Here is a table of points, one per row:
array([ 0.95,  0.54, -1.31, -0.14,  0.81,  1.43,  0.72, -1.12,  0.55,
        0.06, -0.38, -0.62,  0.81, -0.90, -0.20,  0.11,  0.06,  0.09,
       -0.82, -0.13, -1.13,  0.01, -0.12, -2.07])
array([-0.01, -0.76,  0.00, -0.03, -0.16, -2.70, -1.00,  0.95,  0.27,
       -0.99, -1.48,  0.03, -0.26,  0.90,  0.07,  0.88, -0.17, -0.82,
       -0.93, -1.51,  0.92,  0.54,  0.81, -0.94])
array([ 0.77, -0.37,  0.44,  0.31, -0.73, -0.64, -0.58, -0.33, -0.98,
        1.41,  1.94, -1.86, -0.77,  0.60, -1.05, -0.36, -1.00,  0.82,
       -0.73,  2.19,  0.89,  0.64, -1.51, -0.08])
array([ 0.00, -0.20,  0.96,  0.53, -1.58,  0.08,  0.04, -0.67, -0.78,
        1.27,  2.06, -1.36, -0.65, -0.62, -1.17,  0.97, -1.09,  0.20,
       -0.94,  0.64,  1.03,  0.24, -1.39,  0.30])
array([-0.79,  1.73,  0.21, -2.10,  0.37,  0.16, -0.43, -0.28, -0.07,
       -1.15, -0.88,  0.89,  0.69, -0.15,  0.82,  0.45, -0.74,  1.11,
        1.09, -0.82, -1.11, -0.06,  0.57, -0.90])
array([-0.35, -0.73, -1.25,  0.78, -0.47,  1.52,  0.14,  2.15,  1.16,
       -0.11, -0.05,  1.29, -1.07,  0.07, -0.63,  0.20,  0.94, -0.41,
        1.05, -0.16,  0.85,  0.16,  0.59,  2.01])
array([ 0.73, -0.56,  1.44,  0.74, -2.06,  0.06,  0.39, -0.29, -0.61,
        1.47,  0.81, -0.88, -1.11,  0.00, -0.65,  0.68,  0.35, -0.27,
       -0.84,  0.99,  0.75, -0.79, -1.74,  1.42])
array([ 1.63,  1.51, -1.24, -1.42,  1.34, -0.78,  1.10, -0.89,  2.20,
       -1.16, -0.02,  0.93,  1.38, -0.29,  0.60,  1.12,  0.53,  1.59,
       -0.69, -1.42, -1.17, -0.40,  0.68, -0.54])
array([ 0.68,  1.63, -0.11,  0.12, -0.10,  0.39,  0.02,  1.07, -0.96,
       -1.36, -1.02, -0.53, -1.50,  2.76,  0.18, -1.87, -0.11,  1.37,
        1.30,  0.68,  0.84, -1.77, -1.56, -0.03])
array([ 0.44,  1.78, -0.03, -2.31,  0.36,  0.24, -0.59, -1.09, -0.44,
       -1.20, -1.48,  0.17,  0.99,  0.88,  1.84, -0.13, -0.93,  0.81,
        0.98, -1.32, -1.24, -0.48,  0.48,  0.02])
array([-1.32, -0.22,  1.22, -0.75, -0.01,  0.11,  0.36, -0.61, -0.97,
        0.15,  0.36,  0.10,  1.32, -1.00,  1.37,  0.17, -0.69, -0.52,
        1.33,  0.96, -1.10,  0.05,  3.15, -0.55])
array([ 0.31,  0.15, -0.18,  0.72, -1.04, -0.47,  0.16,  0.30, -0.47,
        1.42,  1.40, -1.23, -0.55,  0.57, -0.90, -0.02,  0.38,  0.22,
       -0.91,  1.10,  0.74, -1.00, -1.07,  1.11])
array([ 0.37,  0.42, -0.92,  0.01,  0.04,  0.63, -0.25,  1.05, -0.18,
       -1.28, -0.18, -0.29, -1.63,  2.32, -0.24, -2.67,  0.49,  0.63,
        1.26, -0.93,  1.08, -1.35, -1.27,  0.02])
array([-1.59, -1.73,  0.25,  1.34, -0.45, -1.50,  0.93, -1.83, -0.59,
        1.32, -0.30, -0.95,  0.81, -0.87,  1.87, -1.15, -0.68, -2.73,
        0.82,  1.87, -0.89,  1.88,  0.85, -1.48])
array([-0.46, -1.64,  1.09, -0.69,  0.04, -0.06, -2.66,  1.60,  0.42,
        0.19, -0.05,  0.90, -0.55, -0.36, -1.45,  0.76,  1.72, -0.55,
       -0.97, -0.93,  0.84,  0.00,  1.00, -0.30])
array([-1.58, -1.43,  0.63,  0.65, -0.45, -1.77,  2.43, -1.38, -1.22,
        1.41, -0.40,  0.20,  1.20, -0.98,  1.64, -1.10, -2.33, -2.44,
        1.10,  0.68, -1.09,  1.22,  0.07, -0.73])
array([ 0.43,  0.13, -1.14, -1.20,  0.09,  0.02,  0.39, -0.45,  1.83,
        0.08,  0.31, -0.59,  0.87, -0.20, -1.23,  0.18,  0.78,  0.50,
       -0.90, -0.07, -1.30, -0.42, -0.71,  0.31])
array([ 0.61, -1.23, -1.24,  2.04,  0.55,  0.35,  1.75, -0.05,  0.39,
        1.34,  1.04,  0.66, -0.09, -1.83,  1.07,  0.69,  1.86, -0.61,
        1.05,  0.85,  0.83,  0.10, -0.20,  2.16])
array([-1.01, -0.87,  0.89, -0.01, -0.24,  0.28, -1.30,  1.12, -0.98,
        0.00,  1.27,  0.02, -0.98, -0.31, -1.44,  0.51,  0.81,  0.03,
       -0.71,  0.00,  0.93,  0.15, -0.25,  0.15])
array([-0.17, -0.69,  0.56, -0.14,  0.18, -2.22, -1.23,  0.41, -0.77,
       -1.16, -0.56, -0.32,  0.31,  0.01,  0.09, -1.00, -0.67, -0.94,
       -1.16, -0.34,  1.09,  1.06,  0.87, -0.04])
array([-0.04, -0.26, -1.11,  1.09, -0.68,  1.17,  0.66,  1.27,  0.44,
       -0.09, -1.03,  1.54, -1.00, -0.39, -0.84,  0.62,  0.50,  0.27,
        1.07,  0.41,  0.84,  0.94,  1.29,  1.74])
array([-0.98,  0.94,  0.65, -0.83, -0.86,  0.41, -0.43, -1.45, -0.26,
        0.26, -0.21,  0.91,  0.40, -1.09,  1.31,  0.19, -0.71, -1.23,
        1.04, -0.09, -1.30,  2.10,  0.88,  0.08])
array([-1.63, -0.01,  1.40, -0.23,  0.33,  0.93, -0.36, -0.48, -0.91,
       -0.02,  0.49,  1.89,  0.84,  0.06,  1.40,  1.02, -0.70, -0.47,
        1.22,  0.53, -0.93,  1.05,  1.09, -0.39])
array([-0.30,  0.43,  1.18,  0.24,  0.79, -1.83, -0.91,  0.42, -0.75,
       -1.18, -0.71, -0.21,  0.81,  0.09,  0.01,  0.42,  1.47, -0.78,
       -1.02, -1.52,  0.75, -0.13,  0.01, -1.81])
array([ 1.61,  1.36, -1.27, -1.36,  2.04,  0.49, -0.42, -0.37,  2.00,
       -0.92, -0.17,  1.51,  1.62, -0.76,  0.40,  0.84,  1.21,  1.11,
       -0.86, -1.48, -0.88, -1.40,  0.44, -0.66])
array([-0.79, -1.33,  1.47,  0.46,  0.43,  0.01, -0.74,  0.63, -0.85,
       -0.02,  0.27, -0.91, -0.88, -0.26, -1.40,  1.70, -1.44,  0.10,
       -0.78, -0.53,  0.75,  0.27,  0.66,  0.57])
array([ 1.12,  1.20, -0.59,  1.01, -0.30,  0.66, -0.17,  0.46, -0.41,
       -1.28, -2.72, -0.05, -1.41,  1.81, -0.78, -2.52, -0.37,  1.31,
        1.10, -0.78,  0.74, -0.55, -0.41,  0.29])
array([ 0.89, -0.25, -0.69,  1.87, -0.60,  0.01,  1.08, -1.62,  1.29,
        1.34, -0.72, -2.36, -0.09, -0.10,  0.07, -1.47, -0.48,  0.37,
       -0.93,  1.88, -1.00, -2.14, -1.78, -1.23])
array([-0.69, -0.68,  0.69,  0.24, -0.92, -0.26, -0.67,  1.72,  0.13,
       -0.10,  0.88, -0.51, -0.10, -0.61, -0.81,  1.91, -0.23, -0.81,
       -0.67, -1.16,  0.71,  1.60,  0.33,  0.26])
array([ 1.70,  1.36, -1.45, -1.37,  3.54,  0.11,  1.29, -0.59,  1.81,
       -1.31,  0.18,  1.39,  1.30,  0.54,  1.03, -0.36,  1.21,  0.48,
       -0.83, -0.15, -1.21, -0.95, -0.38, -0.84])
array([ 0.15, -0.15, -1.83,  0.33,  0.58,  1.72, -0.91,  1.33, -0.33,
        0.09, -0.50,  0.63, -1.28,  0.64, -0.61, -0.67,  1.68,  0.36,
        1.04, -0.11,  0.80, -0.28, -0.51,  2.00])
array([-1.42,  0.67,  1.09, -0.53,  0.43,  0.57, -0.49, -0.79, -0.07,
        0.04,  0.18,  0.62,  0.57, -1.53,  0.48, -0.33, -1.36, -0.64,
        1.03,  0.18, -1.15,  1.21,  0.04, -0.12])
array([ 0.78, -0.42, -0.93, -0.02,  0.21,  1.11,  1.47, -0.19,  1.58,
        0.02, -0.37, -0.10,  1.02,  0.21,  0.18,  0.14, -0.60,  1.20,
       -0.75, -0.49, -1.02, -1.53, -0.30, -0.03])
array([-0.03, -0.32,  1.13,  0.62, -1.47, -0.19,  0.19, -0.01, -1.45,
        1.47,  2.03, -0.90, -0.99,  0.83, -1.03,  0.09,  0.32,  0.64,
       -1.04,  1.00,  1.11,  0.02, -0.59,  0.33])
Along one direction, these points spread out more than along any other. Take the direction at right angles to it along which they spread out most. Then take the direction at right angles to both along which they spread out most. Go by this last direction. Where along it does each point below lie, from 0 to 99? The average is 50, and the first point in the table lies past the average. One standard deviation of the points above along it is 16.
array([-1.59, -1.73,  0.25,  1.34, -0.45, -1.50,  0.93, -1.83, -0.59,
        1.32, -0.30, -0.95,  0.81, -0.87,  1.87, -1.15, -0.68, -2.73,
        0.82,  1.87, -0.89,  1.88,  0.85, -1.48]) 67
array([ 1.70,  1.36, -1.45, -1.37,  3.54,  0.11,  1.29, -0.59,  1.81,
       -1.31,  0.18,  1.39,  1.30,  0.54,  1.03, -0.36,  1.21,  0.48,
       -0.83, -0.15, -1.21, -0.95, -0.38, -0.84]) 63
array([-0.03, -0.32,  1.13,  0.62, -1.47, -0.19,  0.19, -0.01, -1.45,
        1.47,  2.03, -0.90, -0.99,  0.83, -1.03,  0.09,  0.32,  0.64,
       -1.04,  1.00,  1.11,  0.02, -0.59,  0.33]) 56
array([-0.01, -0.76,  0.00, -0.03, -0.16, -2.70, -1.00,  0.95,  0.27,
       -0.99, -1.48,  0.03, -0.26,  0.90,  0.07,  0.88, -0.17, -0.82,
       -0.93, -1.51,  0.92,  0.54,  0.81, -0.94]) 29
array([ 1.61,  1.36, -1.27, -1.36,  2.04,  0.49, -0.42, -0.37,  2.00,
       -0.92, -0.17,  1.51,  1.62, -0.76,  0.40,  0.84,  1.21,  1.11,
       -0.86, -1.48, -0.88, -1.40,  0.44, -0.66]) 47
array([-0.79, -1.33,  1.47,  0.46,  0.43,  0.01, -0.74,  0.63, -0.85,
       -0.02,  0.27, -0.91, -0.88, -0.26, -1.40,  1.70, -1.44,  0.10,
       -0.78, -0.53,  0.75,  0.27,  0.66,  0.57]) 33
array([ 0.77, -0.37,  0.44,  0.31, -0.73, -0.64, -0.58, -0.33, -0.98,
        1.41,  1.94, -1.86, -0.77,  0.60, -1.05, -0.36, -1.00,  0.82,
       -0.73,  2.19,  0.89,  0.64, -1.51, -0.08]) 67
array([ 0.37,  0.42, -0.92,  0.01,  0.04,  0.63, -0.25,  1.05, -0.18,
       -1.28, -0.18, -0.29, -1.63,  2.32, -0.24, -2.67,  0.49,  0.63,
        1.26, -0.93,  1.08, -1.35, -1.27,  0.02]) 53
array([-0.69, -0.68,  0.69,  0.24, -0.92, -0.26, -0.67,  1.72,  0.13,
       -0.10,  0.88, -0.51, -0.10, -0.61, -0.81,  1.91, -0.23, -0.81,
       -0.67, -1.16,  0.71,  1.60,  0.33,  0.26]) 26
array([ 0.95,  0.54, -1.31, -0.14,  0.81,  1.43,  0.72, -1.12,  0.55,
        0.06, -0.38, -0.62,  0.81, -0.90, -0.20,  0.11,  0.06,  0.09,
       -0.82, -0.13, -1.13,  0.01, -0.12, -2.07]) 66
array([-1.63, -0.01,  1.40, -0.23,  0.33,  0.93, -0.36, -0.48, -0.91,
       -0.02,  0.49,  1.89,  0.84,  0.06,  1.40,  1.02, -0.70, -0.47,
        1.22,  0.53, -0.93,  1.05,  1.09, -0.39]) 38
